Look-ups in named tables: a row name and a column name give one cell, copied from the table.

Table Mizi
,Zumu,Vogu,Vumas,Kota,Nal,Pez,Gutagi,Pagafa
Guful,58.915,65.510,49.440,65.275,60.775,56.737,61.587,53.457
Tokivus,64.577,33.258,58.531,44.005,81.033,78.895,28.558,86.920
Vugisom,60.556,58.778,60.500,60.143,60.318,61.556,58.126,60.905
Ledeb,59.504,62.151,56.504,68.535,54.712,56.712,52.910,64.363
Til,50.188,66.215,57.166,54.618,51.390,56.656,65.654,84.931
Kogizaz,59.230,63.171,53.291,72.461,51.737,54.421,49.139,67.518
Pubimo,60.144,54.827,60.050,58.008,64.645,65.119,53.981,65.974
Nizo,61.853,61.359,62.730,57.710,62.305,64.530,63.220,58.203
Dar,69.374,57.405,63.370,60.707,65.510,61.462,55.282,47.664
Rom,60.833,51.727,61.009,56.718,66.477,66.933,49.845,69.375
Vofo,88.118,47.807,68.162,67.822,78.415,66.952,43.803,7.525

What is the Kota of Nizo in Mizi?
57.710
What is the Pagafa of Ledeb in Mizi?
64.363
What is the Kota of Guful in Mizi?
65.275
What is the Gutagi of Kogizaz in Mizi?
49.139
What is the Pagafa of Vofo in Mizi?
7.525
What is the Vogu of Dar in Mizi?
57.405
What is the Gutagi of Guful in Mizi?
61.587
What is the Kota of Ledeb in Mizi?
68.535
What is the Pagafa of Tokivus in Mizi?
86.920
What is the Vumas of Tokivus in Mizi?
58.531
What is the Zumu of Nizo in Mizi?
61.853
What is the Vogu of Vugisom in Mizi?
58.778
Row with the largest Vogu: Til

Nedeben =
            Pas   Fomim  Papafa     Pon     Gof
Zusan     22376   31706  -15791    8486   16651
Mogiguf   23852   25945   26908   21395   31221
Vum       32144   22479   41343   34374   54281
Zadamar  -23458  -15396   23255  -22736  -64328
Guzop     33910   32270    5320   19033    2435
Dok       21997   31987   -1070   14872   12556
Novav     31030   20873   62829   64871   72272
Buso      28643   41782   -2083    2747    5156
Sepaz     28716   23512   59170   64390   79744
Semomar   28480   53277  -16003    -708  -12643
Vem       29667   21697   29424   34197   45228
Bufoz     33749   22196   30899   37760   45145
Ritofik   29334   21865   29172   32797   45751

Pon of Zadamar: -22736
Fomim of Dok: 31987
Gof of Zusan: 16651
Fomim of Ritofik: 21865
Gof of Semomar: -12643
Fomim of Vem: 21697
Pon of Zusan: 8486
Gof of Vum: 54281
Gof of Bufoz: 45145
Pas of Vum: 32144
Gof of Ritofik: 45751
Papafa of Ritofik: 29172
Gof of Mogiguf: 31221
Pas of Buso: 28643
Pon of Guzop: 19033
Gof of Guzop: 2435
Pas of Dok: 21997
Papafa of Bufoz: 30899
Pon of Semomar: -708
Pon of Novav: 64871
Which row has the largest Gof? Sepaz

Zot:
         Rus  Kol  Pakabok  Dirika  Los
Mar      634  614      689     549  173
Peg      577  649      741     513  471
Rulofa   619  611      680     455  795
Tupabev  662  610      514     704  743
Zibab    642  710      687     562  943

What is the Rus of Rulofa in Zot? 619
What is the Kol of Zibab in Zot? 710
What is the Rus of Tupabev in Zot? 662
What is the Los of Mar in Zot? 173
What is the Kol of Mar in Zot? 614
What is the Los of Tupabev in Zot? 743
What is the Los of Rulofa in Zot? 795
What is the Dirika of Mar in Zot? 549
What is the Dirika of Rulofa in Zot? 455
Row with the largest Los: Zibab

Table Mag
,Gomob,Rokesen,Padavug
Vodene,2.3,40.3,56.8
Ker,23.0,45.3,38.8
Sefu,21.7,46.1,39.0
Zorig,23.8,44.6,38.5
Lusenir,56.6,16.9,31.1
Dakude,75.5,18.4,9.0
Selot,30.5,39.5,36.9
Kasibet,46.4,47.5,31.8
Zogi,18.4,10.1,38.5
Lus,30.6,35.3,36.7

Rokesen of Lusenir: 16.9
Rokesen of Kasibet: 47.5
Rokesen of Lus: 35.3
Padavug of Ker: 38.8
Padavug of Kasibet: 31.8
Padavug of Lus: 36.7
Gomob of Selot: 30.5
Gomob of Zogi: 18.4
Rokesen of Vodene: 40.3
Gomob of Vodene: 2.3
Rokesen of Zorig: 44.6
Gomob of Kasibet: 46.4
Gomob of Lus: 30.6
Which row has the largest Rokesen? Kasibet

Table Movi
columns: Dar, Zolo, Vir, Bib, Gefel, Tunet
Dob: [58000, 82148, 65192, 52291, 48988, 56913]
Mir: [52652, 79989, 51282, 62373, 78574, 37604]
Besi: [60881, 10727, 46629, 59331, 66044, 49019]
Nipigud: [63654, 38261, 51877, 48638, 56078, 62045]

What is the Gefel of Nipigud in Movi?
56078
What is the Bib of Besi in Movi?
59331
What is the Zolo of Dob in Movi?
82148
What is the Tunet of Mir in Movi?
37604
What is the Dar of Mir in Movi?
52652
What is the Vir of Dob in Movi?
65192
What is the Zolo of Nipigud in Movi?
38261
What is the Dar of Dob in Movi?
58000
What is the Gefel of Dob in Movi?
48988
What is the Bib of Nipigud in Movi?
48638
What is the Bib of Dob in Movi?
52291
What is the Tunet of Nipigud in Movi?
62045
What is the Dar of Nipigud in Movi?
63654
What is the Vir of Nipigud in Movi?
51877
What is the Zolo of Besi in Movi?
10727

Lum =
|  | Nifune | Tezo | Pateg | Mur | Kup |
|---|---|---|---|---|---|
| Mip | 45.24 | 82.18 | 45.08 | 45.27 | 54.17 |
| Fak | 50.21 | 31.79 | 76.29 | 91.52 | 73.13 |
| Gozo | 48.87 | 23.19 | 39.81 | 69.72 | 60.30 |
| Peke | 20.16 | 20.04 | 53.94 | 91.46 | 25.18 |
| Mezef | 95.67 | 25.23 | 20.13 | 28.33 | 55.31 |
| Nas | 96.67 | 57.49 | 62.21 | 70.98 | 51.29 |
| Dus | 90.75 | 30.23 | 56.19 | 26.21 | 30.18 |

Kup of Dus is 30.18
Mur of Nas is 70.98
Kup of Nas is 51.29
Pateg of Fak is 76.29
Kup of Mezef is 55.31
Pateg of Nas is 62.21
Mur of Fak is 91.52
Mur of Peke is 91.46
Nifune of Fak is 50.21
Nifune of Mezef is 95.67
Mur of Mip is 45.27
Nifune of Peke is 20.16
Pateg of Gozo is 39.81
Nifune of Gozo is 48.87
Pateg of Dus is 56.19
Row with the largest Pateg: Fak

